One vector is turned by the same rotation once a step. Each row is the vector after some number of steps, and that number follows the row.
The counts run from 0 to 428.
[141 180 182  78 113 135 111 171 124 114 115 152 160  74 122  96 122 130
  83 133 130 133 157 124 113  98 101 130 147 116 164 162 111 105 133 156
 151  80 143 116 174 114 101 114 148 140 120 137] => 362
[152 141 125  74 147  79  92 165 147 120  89 182  93 111 139 136 163 168
  88 167 125 109 115 171  95 106  97 137 123  94 120 107 119 118 136 139
 146 117 165 132 169 110 121 108 150 164 150 128] => 23
[122 125 159 116 131  84  92 184 130 128 104 147  97  93 144 119 169 147
  69 150 131 109 113 156 114 113  86 113 174  90 135 142 112 115 134 135
 158 104 153 121 126  99 107  86 125 177 136 134] => 271
[124 181 152  75 120 111 121 171 140 151 133 168 137  87 123  77 120 126
 111 130 144 136 116 148  74 118 115  90 148 106 139 119 110 136 120 156
 135  91 136 110 160 108 138  66 153 129 143 145] => 394
[169 121 178 114 138  54  87 159 117 133 114 162 130  94 136 107 140 124
  72 155 102 105 121 169 103  90 108 127 163  85 146 125 120 129 130 150
 135 113 133 138 144 122 120  99 130 183 127 145] => 281
[133 144 135  73 117 104  84 184 139 127 114 167 125 104 157 146 167 182
  95 154 137 110 123 162 117 108  88 100 129  83 120 122 112  93 130 151
 136  98 154 142 143  94 126 133 155 160 136 130] => 262
[135 143 142 100 122 137 111 187 139 139 128 156 131 100 126  85 133 128
 121 117 164 116  92 138  88 107 104  94 172  83 154 118 105 129 136 157
 152  94 137 107 149 105 100  62 162 148 151 138] => 396
[175 137 178 130 143  81  80 167 112 138 112 150 151  88 122 116 140 115
  59 151 104 126 143 135 115  89 111 155 153 109 165 126 122 134 139 146
 131  94 151 140 152 115 120  99 106 173 118 157] => 80
[144 173 141 106 124 133  93 167 168 147 113 168 146  81 151 133 150 171
  79 143 158 106 139  92 122 122 126 132 166 125 138 134 105 105 137 153
 179  95 165 143 149  78 133 111 146 146 152 137] => 110
[124 173 173 106 115  84 103 177 115 131 110 149 147 118 140 122 153 149
  54 165 106 149 145 145 124 126 111 108 119  95 156 102 117 104 130 142
 133  73 156 136 136  92 121 104 135 158 109 153] => 63
[157 147 172 111 118  72  85 171 114 164 130 149 135 105 123 105 133 145
  75 164 100 134 105 155 129 103  95 107 158  82 150  99 118 152 136 133
 141 123 121 142 137 109 123  69 142 154 129 140] => 42
[166 160 112 104 135 123  81 164 155 154 116 175 164  98 135 121 114 151
 102 145 150 132 141  98 108 108 129 129 130 118 145 128 115 120 138 166
 156  84 185 146 165  95 140  98 150 156 155 181] => 349
[181 134 148 115 148 135 119 174 131 120 120 154 127 100  99  89 170 134
  90 138 131  96 101 143  78  90 112 148 175  86 150 105 109 148 165 137
 132 124 144 129 153 103 105  90 136 149 131 140] => 179
[138 171 172  89 113 141 108 171 121 126 104 157 124  72 109  92 142 139
  73 134 126 127 152 116 102  95  84 135 160 116 157 166 113 126 137 136
 172 105 152 119 170 110 100  90 139 146 127 139] => 368
[131 129 125  83 138 129  99 176 132 128 101 159 106  87 119 108 156 118
  96 135 151 114 157 122  77  98  86 140 164 112 159 130 111  85 142 158
 157 103 155 128 159  94 115  82 126 171 149 137] => 125
[127 190 175  75 111 128 107 162 130 126 110 167 134  74 112  99 138 140
  72 144 123 132 164 124 100 100  99 131 153 125 148 163 112 116 134 136
 154  92 151 123 179 111 115 104 135 133 130 143] => 367
[135 187 135  87 124 136 100 156 165 134 110 182 116  74 123 118 157 154
  81 150 148 116 139 118  80 101 116 138 157 137 130 148 106 122 135 131
 156 104 164 135 173 105 134 101 138 128 153 142] => 371
[167 154 174 123 126 103  83 173 126 151 150 161 182  71 127 105 124 115
  74 136 134 132 135 118 102  92 131 122 160 110 162 132 111 139 129 156
 120  83 139 138 152 112 135 105 120 150 119 170] => 340
[165 142 135 107 133 128 123 164 149 129 113 160 138 114 137  81 118 132
 103 128 151  97 101 126 101 107 120 106 162  84 148 130 114 122 149 166
 184 107 157 112 153 101  94  77 184 160 161 154] => 152
[143 142 133  79 133 114 116 178 125 146 119 152 119  95 110  72 112 112
 119 123 136 126 123 138  75 108  87 105 163  92 156 117 114 134 139 160
 152 110 139 117 156 104 123  54 144 155 144 145] => 390
[158 155 140 115 151  86  76 169 151 153 108 175 157  93 145 139 118 144
  86 148 135 139 140 124 106 112 148 149 129 135 165 106 113 129 111 159
 129  80 165 138 163 117 145  79 136 149 158 151] => 89
[163 156 171 110 152 106 120 188 130 107 103 136 150  93 124  94 128 156
  79 122 131 113 109 167 113 121  95 150 151  97 135 136 116 150 140 140
 149  85 179 101 157 109 101 125 122 154  91 137] => 216
[140 152 165 105 131  60  92 163 125 151 111 166 136 110 146 113 110 127
  80 156 112 143 122 155 113 113 137 109 130  99 165 106 117 132 109 151
 134  90 133 131 147 118 129  64 159 154 152 145] => 291
[158 148 141  93 131 156  91 185 143 110 111 160 152  93 144 125 129 151
 100 128 168 105 137 111 108 103 116 133 147 110 161 137 104  99 142 165
 159  80 165 123 170 111  95 120 168 148 151 138] => 359
[164 144 139 125 135 128  70 175 153 145 146 173 161  83 137 131 149 129
  96 140 160 123 119 102  95  92 145 132 160 119 159 125 102 129 131 151
 115  79 159 145 151 106 135 103 127 152 154 167] => 338
[147 170 174  94 128 129 116 178 133 119 111 148 166  87 138  96 102 132
  92 119 145 125 142 122 118 118 111 132 148 116 170 155 112 103 132 165
 161  73 155 107 167 109 101  94 156 153 128 141] => 357
[149 141 131  99 122 128  77 169 148 139 146 195 133  79 133 111 150 125
 112 136 168 108 118 125  72  73 129 109 167 104 139 136 108 119 127 159
 130 105 138 142 160 119 134 104 148 149 163 158] => 137
[160 123 158 121 122  82  81 179 124 165 123 146 122 115 123 118 143 153
  88 157 114 123  98 146 131 104  93 114 161  67 151  92 118 150 144 142
 153 122 135 148 130  99 116  68 149 169 141 143] => 43
[174 104 131 105 151  77  70 167 137 136 113 174 119 113 141 133 159 137
  94 161 125  98 117 157 101  83 109 135 146  83 142 107 125 116 130 144
 135 121 148 152 152 114 126 104 146 181 159 149] => 283
[140 131 168  76 125 108  97 194 112 121 117 135 131 102 150 119 138 158
 100 136 134 102 118 168 129 111  67 107 151  73 143 122 108 100 132 161
 150 101 137 127 140  96  99 119 151 170 118 117] => 260
[145 180 171  94 145  90 146 159 150 107 109 161 133 105 132  74 141 140
  72 134 120 115 109 170  85 123 125 115 149  92 122 125 118 135 139 139
 148  88 168 100 152 111 111  99 145 146 111 147] => 416
[122 164 187 134 125  87 104 187 119 131 106 145 130 100 147 114 162 135
  40 152 119 140 132 143 123 126 119 120 154 108 163 125 107 119 125 137
 134  71 160 122 123 100 106  93 120 160 120 149] => 69
[148 167 135  71 146  93  98 186 136 122  98 176 125  88 115 122 139 164
  88 150 120 142 130 168  89 114  91 153 111 120 135 116 116 145 125 126
 117  93 171 128 182 122 134 116 123 134 122 142] => 225
[181 164 132  93 145 119 109 158 151 134 133 186 138 104 102 103 171 144
  94 152 129 108 118 139  57  90 132 135 146  94 131  89 112 150 154 131
 116 112 155 150 160 105 138 107 133 130 131 158] => 181
[152 125 137 106 143 119  63 208 139 134 114 162 119  88 134 148 139 168
 111 135 163 113  87 149 109 100  93 151 164 106 145 116  92 162 117 127
 129 101 156 120 159 122 120  90 130 137 147 120] => 234
